A single turn carries every row of the set below to another of its rows. Some are shown first; where does it send the rows asked next?
z_293: [ 22.0  19.3  -1.1   6.9  11.9   6.5 -11.2 -12.4 -32.6   2.8  -9.2  -2.6
  -1.2  25.8 -23.6  27.1  -3.6   0.1   5.7 -25.4  -9.4  22.3  14.0  33.7
   6.5   6.2  15.8 -20.7  -7.2  20.9   8.7 -28.6]
z_804: [  8.4  -6.5 -14.4  -8.0   9.7   1.9  -4.2   9.5  -2.0   8.5  20.7   9.3
 -13.3   9.1  18.9   0.7  -0.7  -7.3  17.5  15.8  33.3   2.2  23.1   6.8
  -7.6   8.2 -12.2 -37.9 -30.1  13.6  12.1 -10.9]
z_865: [ -7.9  11.8 -14.1   4.0 -24.7  17.5 -22.3  10.1 -10.6 -11.4  29.7 -16.9
   1.1  21.9 -17.8  39.7  -5.3  -8.1  -8.5  -3.6  22.4  26.3 -11.8  19.7
  16.6 -25.7   5.4 -28.2  -1.5  22.4   3.8  -3.7]
z_396: [  9.5 -24.2 -25.8  12.4  10.1 -14.4  -3.3 -11.4   7.3  14.4  13.2  21.6
  -9.3  -4.0 -30.7   8.9  -5.5  12.3  13.5  11.3  31.3  -3.5  17.1   1.8
 -11.5  -1.7 -19.5 -15.8  -0.8   9.0  14.6  26.1]
z_744: [ 11.7   8.9   7.8  -5.3  -9.4   0.3 -25.5  26.6 -21.4 -15.4   8.0 -17.7
  15.4  29.8 -39.0  22.8 -11.7  -8.3  -0.3  12.7  23.8  18.2 -15.6  37.5
   3.3   4.3   8.0 -28.2  -2.9  33.3   6.2   9.1]
z_823: [-10.9  12.8   3.7 -31.0 -26.8 -14.8 -18.0  -5.3  13.3 -13.3 -12.1  12.2
  18.8  12.8 -32.5  29.8  14.6  -7.2 -23.0  -4.3  22.3  27.1  12.3  30.3
  30.0  -3.9   5.4 -21.5  21.7  27.2 -12.2  12.3]
z_382: [ -3.3 -14.7 -11.5   0.7  -4.1   3.0   5.5  -1.2  10.4   2.7  21.9  10.1
  -3.5  -3.4  18.4  -9.8  -6.0   8.6   6.6  11.0  48.2   7.7  23.8  18.5
  -5.0  17.4  -2.7 -27.7 -14.3   8.5   0.9   7.4]
z_505: [ -6.9  11.4  14.4 -24.7   6.4   5.9  -2.8  -1.8  25.6 -11.2   4.4  11.2
  -0.1   8.9 -24.4  22.6   6.4   0.2  -3.8 -10.5  14.5  46.6  -1.1  38.2
  17.6 -25.5  -0.8 -28.5  13.4  21.4 -12.7  -1.9]
z_327: [ 34.1  33.6  -3.3  -5.8   3.0  -2.0 -21.6  -3.6 -16.3  -0.5 -20.2 -25.3
   9.8  39.0 -29.6  -5.4  -6.4   8.3   7.8   0.8   1.2  17.3  14.0  30.7
  -6.3  -8.7   9.1 -28.9  -0.5  24.1  27.0  -4.6]
z_460: [ -6.2  -5.4  -4.0  -6.5 -36.7  -2.4 -22.1   9.4   1.2 -21.7   6.9  -9.9
  24.8  22.9 -40.6  32.8   6.3 -16.6 -13.1  -0.1  19.0   2.2   0.0  23.9
  -4.0 -10.8  16.8 -35.4   5.2  29.6  -0.4   7.8]
z_215: [ 18.3  18.6  14.5 -33.4 -13.8   2.8 -36.3 -14.7  -0.4   5.2 -12.4 -23.3
  11.3  16.6 -24.1  -5.6 -11.8  26.9  -1.9  -8.0  28.6  13.7  20.8  18.9
  34.5  -0.5  -1.2 -17.2  -2.3   2.4  15.7 -30.4]
z_979: [ 11.6  15.7 -11.3   2.1  28.3 -10.7 -20.0 -13.3 -30.9  -1.5 -27.0 -20.1
  12.4  16.8 -24.9  -1.3  11.3   0.6  10.2   2.6   2.6   1.8  15.2  14.4
  -4.0  13.3  23.4 -35.3   9.8  28.0  17.9 -16.9]
z_305: [  3.6  -5.0 -19.8 -17.0  -2.5  15.2  -5.0  -1.8 -11.2  34.9   6.1  37.2
  -2.5   1.5 -28.8  27.2   9.2  11.1  27.8  17.9  32.9   2.3  15.8  -6.3
  26.8  11.4 -18.0  -1.8   9.3  25.6  15.4  13.0]
z_633: [ -3.9  -5.3  -3.5   5.7 -12.2  17.8 -33.2   4.6 -17.2 -25.0  -7.4 -14.4
  17.9  10.8 -27.8  30.8  -7.3 -20.7 -11.8  25.5  17.0  19.6   9.3  19.8
  -2.5  -9.0  17.0 -25.8   4.1  36.1   8.5  -4.6]
z_837: [  7.1 -32.1 -24.8  13.4  -3.2 -15.9  -4.4 -23.8   0.7   9.7  15.3   5.4
 -10.8  -6.1 -15.3 -14.5  -7.9  18.5  18.1  20.7  40.8   7.5  17.8  14.6
   5.3   9.5  -8.5  -8.6   4.7   1.2   2.9  16.2]
z_80: [ 16.6   9.0  -7.3 -27.1 -18.0 -11.5 -36.8 -42.0 -16.4   1.6 -16.1  -3.9
  25.6  12.9 -29.8  14.3   4.9   4.2 -11.8 -10.9  21.9   3.9  27.5  17.6
  35.6  -2.1   1.1 -16.5  19.0  15.0  14.6 -23.4]
z_425: [ 15.7   1.9  -4.3 -14.1  -9.6   4.5   7.8  -7.7 -23.4  45.7  -1.1  32.1
  -8.0  11.4 -33.1  20.4  15.1   6.3  37.5  28.3  19.3  10.9   0.7  -5.9
  17.3   9.4  -1.6 -10.9 -10.4  29.4   8.4   8.4]
z_266: [  8.1  25.2 -17.0 -19.2 -16.3  10.2   8.3 -11.3   2.6  43.9   0.2  27.0
  -4.4  16.3 -11.2   9.7  16.9 -14.6  21.9  29.1  36.3  20.2  -2.9  -0.8
  17.9  -8.5  -4.6 -38.7 -17.3  26.2  15.5  14.1]
z_62: [  1.5  -5.3 -22.1   5.6  -2.4  -1.9   3.7  -5.6  17.6  12.6  12.5  10.0
   5.5  -1.2   6.7   4.8 -12.2 -16.4  12.2  -4.6  45.5  -8.4  18.9  10.5
  -8.4   6.9  -4.5 -38.4 -30.4   7.1  16.5  11.1]
z_38: [  0.3 -20.0  -9.8  20.5 -13.6  -9.8   6.4  -1.0  12.9  29.4  -2.4   8.5
 -10.1   0.5 -30.5  -1.1 -13.3 -12.0  18.6 -10.1  20.7   5.9  46.4  13.4
 -10.0  11.1  14.5 -13.9 -15.4   8.8   3.9  15.8]
z_185: [  1.8  -8.0 -21.0  16.8  -9.1 -15.3   5.2   4.9  18.0  21.1 -14.9   5.5
 -29.4  12.6 -17.8 -10.7   5.3 -21.6  25.4   7.0   8.4  23.7  34.2  24.1
   2.3  12.5  10.2 -26.6 -23.0   2.4  -4.0   5.9]
z_969: [  4.0 -17.2 -12.3  18.4  -9.8  -4.1   6.8 -16.5  17.3  14.0  -8.0  13.2
 -14.3   0.0 -10.7 -17.6  -7.9  -0.8   9.0   5.9  26.8  23.5  41.9  33.9
  -1.4  20.7   8.1 -17.4  -9.2   1.5  -4.0   9.9]
z_324: [  6.2   6.4 -12.7  -1.0 -42.9  22.7  -3.4 -10.0  -7.8  51.6  -8.3  17.6
  -9.2  16.5 -32.5  14.0   7.8 -17.6  26.1  20.8  26.3  14.6  14.6   2.6
  26.7   7.8  13.2 -23.0 -22.2  16.3  12.4  -5.6]
z_332: [  1.4  11.0  -0.7 -21.7   7.2 -16.9 -37.4 -33.6 -12.5  15.1 -22.8 -18.8
   9.1  -0.8 -30.1   1.1   9.1  12.2  -4.1  -1.9  27.8   1.8  11.5  -4.4
  38.4   6.3   9.6 -30.4   3.8   4.9  13.9 -37.1]
z_922: [ -7.9  -6.0 -20.7  -4.1 -35.6  12.6 -11.1   6.6   6.2  37.8  -8.0   3.4
 -22.4  12.1 -19.1   3.3   9.9 -21.5  34.4  11.9  25.3  15.9  27.9   7.7
  40.8  16.6   9.3 -18.3 -19.5   3.4   1.2 -14.7]
z_682: [ -4.8   5.8  18.9 -24.8  -4.6  -5.9 -28.6 -18.5  12.6  -7.7 -26.9   9.1
   9.4  -4.3 -34.5  26.8   0.4 -10.3 -26.1  18.5  20.9  39.9  12.7  16.4
  25.7 -16.5   1.7 -21.8   4.4  24.0  -3.6  -7.4]
z_961: [-17.3  -2.1   8.3 -24.7   3.3  -6.8  -7.3  -1.4  -4.0   1.7  18.1 -21.3
  -1.4  11.2 -21.2  15.4   8.6  32.9  35.6 -26.1  19.0   4.5  -7.9   8.3
  30.2  -0.5  18.6  -8.0   6.4  12.4  -9.2 -22.2]
z_341: [-19.1  16.1  17.0 -36.2  -0.7 -21.3 -22.3  -3.3  17.7  -3.7 -18.4  -9.4
 -11.3  29.4 -31.7   9.6   3.2  37.8  17.8  -4.4  26.0  14.8   0.2  25.0
  30.9  10.9  17.4  -2.1  -5.4  14.1  -4.2  -4.7]
z_642: [-11.7  14.4 -22.8 -14.1  -6.3 -36.4 -14.6 -17.3   3.6  -5.3  -4.8 -22.6
  10.9  36.3 -32.4   6.4  22.5   9.6  17.5  -8.9  15.4 -13.0  -2.6   7.4
  -5.4 -15.8  27.2 -31.9  11.2  26.7  11.7  12.3]
z_223: [  0.5  24.2 -21.3 -24.1  -3.3  13.7   8.2  -8.5  11.5  35.0  -7.8  32.9
   9.2   6.3   3.2  14.2   9.0 -22.2  25.2   3.7  40.9  11.0  17.5   9.7
  28.5   8.7  -7.7 -28.7 -12.7  23.7  17.4  12.8]
z_551: [ -1.9  25.0 -27.5   2.0  10.2 -31.9  -5.9 -16.9 -10.1   6.1   5.6 -24.5
 -11.6  28.6 -28.6  11.8  11.8  12.2  27.1 -13.8   5.5  23.0 -17.6  13.1
  19.9 -25.0  14.6 -18.0  12.2  19.1   4.8  14.0]
z_306: [-28.4  12.1  12.7 -34.1 -11.3 -19.3  -8.0  11.7  12.1  -4.5 -16.5 -17.3
   6.5  -0.6 -19.5  17.4  19.2  24.4   8.0  -0.4  17.4  12.0  -1.8 -11.9
  32.6   2.3  20.2 -14.0  -2.8  16.4 -13.9   0.0]
z_419: [ 16.6 -36.8 -27.2  12.6  -6.1 -16.4 -16.0  -4.1  -7.4  11.5  17.2   3.2
 -19.9  -0.8 -29.3   4.0  -4.7  -3.8  25.0  33.7  24.4  12.8  12.2   3.9
   9.5  -8.7 -20.6  -8.6  -4.5   6.6   5.1  12.1]
z_252: [ -9.7  19.2 -20.8  -0.3 -10.8 -15.0 -31.5  -0.2  -3.4  -7.8  -8.1 -33.3
  -8.8  49.1 -39.5  10.4  -0.3  16.1  26.1  10.8  21.6   3.6 -15.2  23.4
   6.8  -7.3  25.3 -15.9  -4.9  22.9  17.2  11.6]
z_414: [ -4.7   3.1 -21.4  -4.2 -31.5  12.5  -4.8  -9.2   3.0  52.7 -10.0  16.2
  -5.2   6.7 -34.8   8.9   2.3 -21.0  30.4   2.3  29.8  16.0  37.9   4.2
  37.2   7.0   9.6  -6.5   2.0  17.8  11.5  10.6]
z_369: [  9.1  15.8 -25.6 -28.1   6.9   1.7  -7.5 -12.6   9.7  29.6   2.1  21.2
 -14.2  11.5   7.7  -1.3  15.1 -17.0  21.8  27.5  37.8  21.8  15.1   6.0
  26.3  -8.4 -22.5 -38.5 -11.5  16.5  17.6  -4.3]
z_173: [ 11.7   2.3 -10.6  -5.2  -3.1   7.2 -31.7 -44.0   3.0   8.1  -5.7 -14.1
   2.8  11.2 -35.4   4.9  -4.6   1.2   6.4 -20.2  20.3  21.0   6.7  32.1
  38.1 -18.9   2.2 -27.0  10.2  -2.9  12.3 -39.6]
z_362: [-19.0  14.9 -27.6   1.9  -7.8 -18.4 -11.9   7.7   4.4 -16.0 -14.8 -36.8
   8.4  18.0 -23.4   4.1  18.0   2.4  18.0  14.6  11.3  11.7 -11.3   0.3
   7.8 -15.8  27.0 -26.6  12.1  24.1   4.3  23.8]
z_954: [-24.1  17.1  -2.6 -40.6 -12.1 -27.7 -17.2 -11.2  -3.2  -1.6  -4.3  -8.5
  11.5  23.7 -15.1  18.1  23.4  28.0  10.5 -18.6  25.7  -7.5  13.1   3.0
  30.2  10.8  22.9 -10.9  12.7  24.5  -2.3  -4.6]
z_987: [ 29.1   3.8   0.6  -9.1  -0.8 -11.1 -19.2 -23.3 -23.2  -8.1 -17.5  -4.5
  27.7  24.9 -37.3  15.0   4.9  -2.5  -1.3 -11.6  -1.7  -6.6  23.5  24.0
 -13.8  -2.2  14.1 -30.6   6.5  29.9  16.9 -15.1]
z_795: [  5.6  10.7  17.8 -32.3  -8.3 -15.5 -30.1  -2.2  13.0  -6.6  -5.9  -4.7
   9.5  10.3 -42.1   9.1  -8.2   2.4 -13.1   7.8  40.8  36.5 -10.3  39.0
  41.0  -4.6 -10.1 -23.2  10.1  15.4  -4.3   4.7]
z_313: [ 15.7 -19.4  -2.3 -19.0   1.1  -2.1  -2.1   7.4 -13.8  25.4   1.0  29.9
 -18.1   0.2 -27.3  18.0  10.3   0.9  36.1  31.2  13.8  23.4  17.1   3.2
  27.2   8.4 -18.4   2.2   0.3  23.3  -3.5   3.7]

z_341 moves to z_327
z_266 moves to z_837
Now find these:
z_185 moves to z_369
z_414 moves to z_62
z_551 moves to z_173
z_460 moves to z_954
z_682 moves to z_362

A single turn carries every row of the set below to another of its rows. Some are shown first; where does it send the rows asked next?
z_413: [-11.3 -31.2  12.0  32.7  26.1  30.4  -2.8  -7.9 -22.8  21.8  21.2  -3.4
 -24.9  -8.0  -3.1  18.6 -26.0  -9.4 -15.7 -10.6]
z_997: [ -5.7 -37.0   1.3  21.1  24.8   6.2 -28.9  -8.8 -36.0  11.4  27.8  27.1
   1.5   4.2 -14.2  12.8 -39.4   2.8 -14.4  -8.2]
z_15: [-16.9 -31.8  32.3  19.2   9.5  24.4  -9.0   2.8 -19.6  -4.1   4.5   3.1
 -13.3  -5.4   4.2  24.8 -50.2 -12.8 -22.2  10.4]
z_998: [ -9.4 -30.4   3.8  15.8   6.9  -6.4  -9.3  -3.5 -58.8  26.7  13.4   3.1
 -29.7  15.0 -11.1  17.8 -13.4  -5.9  -2.5  -3.1]
z_499: [ -0.7 -18.9  12.7  26.8  35.1  18.4  -8.9 -13.5 -19.6  26.2  29.9   9.4
  -4.7   5.3  -3.9  18.2 -37.9  -2.0 -23.5 -13.8]
z_538: [-27.0  13.7   3.0  18.3  45.6  20.0 -29.2  22.8 -14.1  15.7  -3.8  16.2
  -4.5 -21.2   2.1  21.3 -11.8 -31.2 -29.1   0.6]
z_368: [-29.1   8.8  19.6  26.2  41.2   9.1  -3.7 -11.1 -29.1 -11.2   6.2 -21.9
  -2.7  -9.6   1.6  21.3 -32.5  29.0 -27.9   9.3]
z_26: [-42.4  -8.0  -3.2  36.3  45.9  -7.5 -24.6  44.1 -17.7   0.2  -6.4   4.5
   6.8 -11.6 -13.8  21.8   1.1  10.2 -24.4  -3.8]
z_117: [-16.8  -7.5  19.9  27.6  29.1   4.9 -13.5  12.4 -22.9  -7.1   3.1 -12.1
  -6.3 -33.3  14.4  23.1 -26.0  13.9 -49.5  16.0]
z_274: [ -6.7 -34.3  14.9   9.1   4.0 -15.3 -14.4  11.4 -45.2   5.4   8.8  19.9
  -1.2   1.7   4.5  23.6 -42.1 -19.7  -1.2  11.5]
z_152: [-16.7   5.3 -19.9  25.4  27.0 -10.7 -27.5  35.5 -14.3 -16.6 -27.8  -9.9
  -2.7   2.5 -24.9  33.6 -32.3  -8.2 -31.6   1.0]
z_670: [-36.2  14.3   2.9   6.5  30.9   1.6 -42.5  16.1 -51.1   3.0   6.7  30.0
  -9.8  22.9 -22.5   5.7  -5.5   2.2 -13.2  12.0]
z_224: [-34.4  11.5   2.0  21.2  27.6  -5.1 -29.7  33.4 -25.2 -11.6 -18.1  -8.0
  -6.5  13.1 -33.9  -7.7 -17.0  14.3  -4.1   9.3]
z_270: [ -1.9 -17.2 -21.5  29.5  21.6  -0.7 -31.7  -3.2 -44.7   4.8  -6.1  -8.6
 -25.2 -28.4 -17.5  -1.3 -22.8  11.1 -30.3   7.8]
z_459: [-16.2 -42.4   1.6  29.4  14.3  23.8 -22.2 -13.1 -37.9  10.7   6.0   4.8
 -25.6  -5.9 -20.3   9.0 -36.2  -8.7  -0.7  -3.8]
z_920: [-28.6   1.0   1.8   9.6  14.2  12.7 -43.1  24.3 -46.4  10.0 -18.6  18.0
 -30.6   1.6 -19.8   3.9  -9.2 -21.8 -20.8  22.1]
z_255: [-27.9   2.6   2.3  24.8  50.1  20.7 -32.6  23.2 -15.1   9.1  -0.6  22.2
   2.3 -21.9   2.1  25.6 -15.5 -31.9 -19.9   9.6]
z_574: [ -1.7 -18.1  26.6  10.9  -1.1   6.6   9.2  11.8 -24.7  -8.5  17.8  -4.4
 -20.1   5.7  12.0  26.4 -35.0 -19.3 -13.7   5.4]
z_354: [-24.0  13.1  -4.7   5.2  13.2  10.7 -38.4  21.4 -40.9  12.3 -19.5  13.5
 -35.4  -0.2 -19.1   1.5  -6.1 -24.5 -24.6   9.3]
z_523: [-15.5  15.3  -5.8   7.2  20.6   3.6 -27.5  30.7 -24.4 -38.2  16.5  23.4
   0.7  11.0  -4.6  31.9 -20.3 -22.4 -18.5   5.3]
z_831: [-11.1   0.1   2.4  17.0  10.3   1.8 -26.1   7.7 -12.2  -3.3   2.6 -35.6
 -39.1   9.1   7.6  13.5 -24.6  11.8 -42.5 -11.4]
z_882: [-46.4  24.6  -0.4  18.6  57.5  24.2 -17.7   1.3 -26.7  10.8  -0.4   3.6
  -6.9   5.4 -10.5  25.8  -8.7 -10.5 -10.1 -11.4]
z_323: [  6.8 -24.8   9.0   9.6   5.1 -14.3 -14.4   4.5 -48.0  27.3  19.6  14.2
 -15.2  10.5  -3.4   0.4 -27.3 -11.9  -1.5   4.1]
z_190: [-26.8  -4.8  -8.7  23.8  20.9 -14.5 -37.8  45.0 -29.4  -2.5 -18.3   7.2
 -10.2   3.0 -26.4  17.8  -8.7   8.7 -43.7   2.9]
z_955: [-31.3   9.3  -3.8  30.4  49.2  -2.9 -26.2  24.2 -15.3   9.1 -32.4 -13.6
   3.7  -0.6 -25.8  12.5 -32.1   0.9 -13.5   7.6]
z_948: [-21.6  -8.8   9.8  11.6  14.2 -28.3 -22.3  21.7 -30.6  22.4  -4.6 -26.7
 -25.5  -3.3  26.8  12.8  -8.6  -2.4 -22.7   0.6]
z_724: [ -7.8 -12.5  20.5  10.6   8.0   1.3   8.9  -0.9 -36.7  -4.8  23.2  -5.5
 -15.1  24.9   6.0  46.0 -35.9  -5.2 -19.5  -5.4]
z_201: [-34.0   4.8  -8.1  28.3  31.7  -4.6 -17.6  42.9 -15.2 -36.0   1.9  -5.5
   2.3   2.4 -21.5  14.9  -9.0   7.2  -3.7  -4.5]
z_70: [-15.2  23.9  -7.4   0.6  21.6  -0.1 -20.9  34.7 -24.8 -28.3  13.8  21.4
  -2.0   2.6  -2.0  29.2 -13.4 -26.9 -21.3  -5.9]
z_68: [ -0.8 -12.7 -20.6  24.8  29.2 -17.6 -31.4  14.7 -12.6  12.3  20.8 -18.4
 -15.0 -14.9  15.1   4.0 -11.9  -5.8 -11.8 -22.0]
z_712: [-27.1  26.6 -12.5   7.0  19.5  15.6 -12.8  14.8 -32.1 -26.8 -10.8  -9.0
 -25.9  10.4 -13.7  37.6 -16.8 -28.6  -7.3  -4.2]
z_928: [-24.9   6.4  11.8   7.5  27.5 -32.2 -20.0   8.1 -31.9  20.9   5.4 -25.9
 -11.8  17.6  20.1   9.1 -15.6  11.9  -7.5  -2.9]
z_291: [-26.8 -33.5  11.4  15.4   6.6  -4.0  -6.9  -5.3 -58.7  -1.5   4.4   2.0
 -15.6  15.7  -5.7  34.5 -28.7  -4.2  11.4   2.1]
z_401: [ -8.1  -1.6 -25.9  24.6  35.4 -14.3 -26.5  -4.9 -19.2  14.0   7.9 -32.0
 -19.1   3.4   4.1  13.6 -21.5   1.0  -5.9 -25.8]
z_244: [-47.3  13.2  -2.1  27.0  59.6  26.7 -24.9  -1.2 -27.6   7.0  -2.4   5.4
  -2.3   3.7 -11.9  33.9 -14.0 -14.7  -5.8  -1.5]
z_629: [-14.4   0.7  -9.1  15.8  16.2 -25.8  -6.6   0.6 -57.6 -14.4 -14.9 -27.2
 -11.7  -8.7   0.2  29.7 -26.9   4.8  -3.5  15.1]
z_855: [ -7.3  -6.0 -14.2  25.8  32.4  -5.7 -31.7  -5.2 -44.5  -2.6  23.7   3.7
  -4.1 -14.5 -18.2 -10.6 -16.2  28.5 -15.2  -0.2]
z_253: [ -7.7   5.2  12.2  12.0  14.5  -6.1 -25.5  14.1  -3.8  -9.8  25.8 -21.5
 -19.1  10.1  12.6  -1.1 -21.5  18.3 -32.6 -12.0]
z_926: [-32.2  23.7  -0.2   0.8  29.3  -0.1 -36.9  18.7 -46.0   4.5  12.2  28.9
 -12.2  18.9 -20.7   1.7  -0.8  -0.5 -18.3  -1.8]
z_604: [-27.2  13.3 -11.6  12.4  16.3  19.4 -21.3  16.4 -32.1 -34.9 -10.0  -3.9
 -25.0  12.8 -16.8  39.1 -21.2 -28.1 -10.6   6.0]
z_828: [ -8.3  -6.1  -2.0  14.3  16.7 -35.6  -7.9  21.7 -49.9 -20.3  12.7  -2.3
   6.0 -19.2  12.8  22.0 -15.6   5.1 -10.1  13.8]
z_95: [-27.9 -26.7  30.1  18.2  21.9  16.8  -7.9  -9.2 -32.4  -7.2  22.6   9.7
  -4.5  15.9  -1.9  39.0 -40.5  10.7 -21.9  -3.5]

z_15 moves to z_274
z_538 moves to z_70
Now find these:
z_224 moves to z_955
z_68 moves to z_253
z_255 moves to z_523
z_629 moves to z_270
z_413 moves to z_574

